Named turns come first, each shown by rows before and after it. Which turns, in which order, take the first row of each pair that follows to the second? Write the first one first, as in the answered first pair.
deko:
[-15.4  -7.7  14.3  -7.5 -25.8  15.6 -12.0   0.3   7.1] -> [ -8.7 -25.3   8.1   1.9 -13.7  14.3 -11.5   2.6  19.8]
[-29.6  19.7  28.3 -16.0 -56.0  12.7  17.5  -0.6   9.0] -> [-15.1 -28.7  18.2   7.7 -35.3   9.5  23.7   5.5  52.2]
[ -3.8  10.2  21.0  -6.8 -22.9   4.7  -5.7  13.6  -7.8] -> [ -0.4  -8.3  22.0   1.5 -23.6   4.9  -0.3  15.4  12.3]
[-10.5  30.4  11.6 -13.1 -16.1  20.3   7.6 -18.4 -21.7] -> [ -8.6   9.2  19.6  -5.2 -30.2  20.8  21.0 -18.2  12.3]
sez:
[ 12.6  34.4  -5.1  -4.0 -26.2  15.8  33.2 -19.6  -9.1] -> [ 23.5  15.1 -33.1   5.5  29.5   8.6   3.8  -5.4 -32.1]
[-12.4 -22.2   5.9  -1.7 -17.4  -6.8 -39.6  23.2 -11.2] -> [-16.7  -3.3  19.2  -9.0 -42.7  -2.6 -23.6  10.5  -6.9]
[-13.3 -58.2   5.9  11.4 -14.5  -7.6 -18.1  43.6  48.8] -> [-19.0  25.1  30.4 -13.8 -69.0   5.6  28.9  -5.3  30.1]
Vidi:
[ -4.8 -18.1 -10.5   5.0  15.8  -8.9  -8.7  25.8  -4.9] -> [  5.5  22.1 -12.3   0.3  15.6  -3.3  17.0  -6.4 -17.7]
[ -3.5  -6.3  21.6   8.0 -41.6   1.4  37.0 -15.5  49.4] -> [ -6.3 -14.5  22.3   7.8 -43.8   0.7  30.3  -8.0  50.9]
[-25.2 -25.1  11.2  26.5  -8.1   2.0 -26.2  18.5   5.2] -> [  5.4  14.2  -6.1  34.8  16.2   7.6  18.5 -32.7   2.8]

Between the rows of a pair lie two turns.
[  1.1 -31.3   2.5  15.2   1.3  -7.2  10.6   0.9  29.7] -> [-14.4 -17.7  17.6   2.1 -28.9  -4.7   8.1   5.9  22.6]
sez, Vidi
[ -6.4  10.2  15.0  -1.7 -27.2  -2.6  -5.0  12.6   5.5] -> [11.8  8.7  5.5 10.7 -9.7 -0.6 19.1 -7.6 21.7]
Vidi, sez
[  1.0  -2.1 -14.8   1.1  30.4  -0.5 -26.4  17.0 -30.2] -> [ -5.9 -28.6  -4.1   4.0  13.6  -2.2 -29.4  32.5  -4.9]
sez, deko
[ 26.0  24.3  -8.4   2.7  32.2   6.0  -0.3  -1.1 -27.8] -> [ 19.0  -0.5  -9.1   4.9  36.4   3.1 -19.7  20.5 -24.4]
deko, sez
[-13.2  43.0  -5.4  -5.1   0.4   6.9  -6.3   3.4  -7.5] -> [  0.9  36.9 -16.3   5.0  21.4   7.8   5.0  -7.6   1.8]
Vidi, Vidi
[  6.9 -66.4  21.4  -5.4  -4.2  13.5  -9.5  15.1  36.9] -> [  7.5 -22.0  -4.6 -20.6  40.8   9.7 -44.1  15.2 -42.5]
deko, deko
[  5.0  -8.6 -13.1   9.9  17.5  14.8  -4.0  -8.6   9.6] -> [ -9.8   8.8   6.7  -3.1 -19.2  18.6   0.6  -9.3   9.9]
Vidi, deko
[ -8.0  14.8  13.7 -13.3 -25.3 -13.7 -11.2  -0.5 -21.4] -> [ 10.1  27.3   2.6  -6.3  -8.7 -11.5   9.2 -22.3 -18.4]
Vidi, Vidi
[-28.3  -4.3   4.8 -15.7 -66.8  -6.9 -10.1  22.4   8.4] -> [  4.6 -48.4 -39.0  14.8  16.5 -15.8 -24.3  27.3  15.3]
sez, Vidi
[  3.0  -4.2  -4.6  33.6 -49.7   2.7  11.0   4.9  39.2] -> [ 14.3  26.2 -12.8  31.0 -39.7   6.0  26.3 -20.4  23.3]
sez, deko
[  1.7  40.6 -18.4 -19.3   7.6   5.0 -11.7 -16.7 -61.1] -> [-19.7   0.7  -7.5 -20.7  -4.7  -0.7 -46.7  25.8 -52.1]
Vidi, deko
[  5.6  21.1  13.8   0.4 -13.5   4.1  20.8 -25.1  19.3] -> [-17.8   4.8  12.2 -10.4  -6.1  -3.7 -34.0  19.1 -13.3]
sez, Vidi
[-16.5  21.0   4.3 -14.3 -17.0  -3.5 -21.6  13.8 -28.4] -> [-11.3 -18.3  13.7   2.1 -31.8  -1.8  -1.3  15.0  27.1]
deko, deko
[ -2.0   9.8   6.9 -12.8 -13.2   3.6  12.0  -5.4   2.9] -> [  7.5 -12.7  -3.8  -0.1   6.7   1.2  10.4  -1.3  15.8]
deko, deko
[ -4.5  -9.7   5.3   0.6 -22.7   4.0  -2.1  -3.0  14.5] -> [  3.7   6.6 -12.6   0.9  11.3   1.5 -14.3  -7.7 -17.8]
sez, sez
[ 14.2  -2.7   9.4   1.6   2.7  -7.3  21.5 -20.8  23.7] -> [  0.5 -21.6  18.4  -1.9 -11.4 -10.5   2.2   1.4  27.4]
Vidi, deko
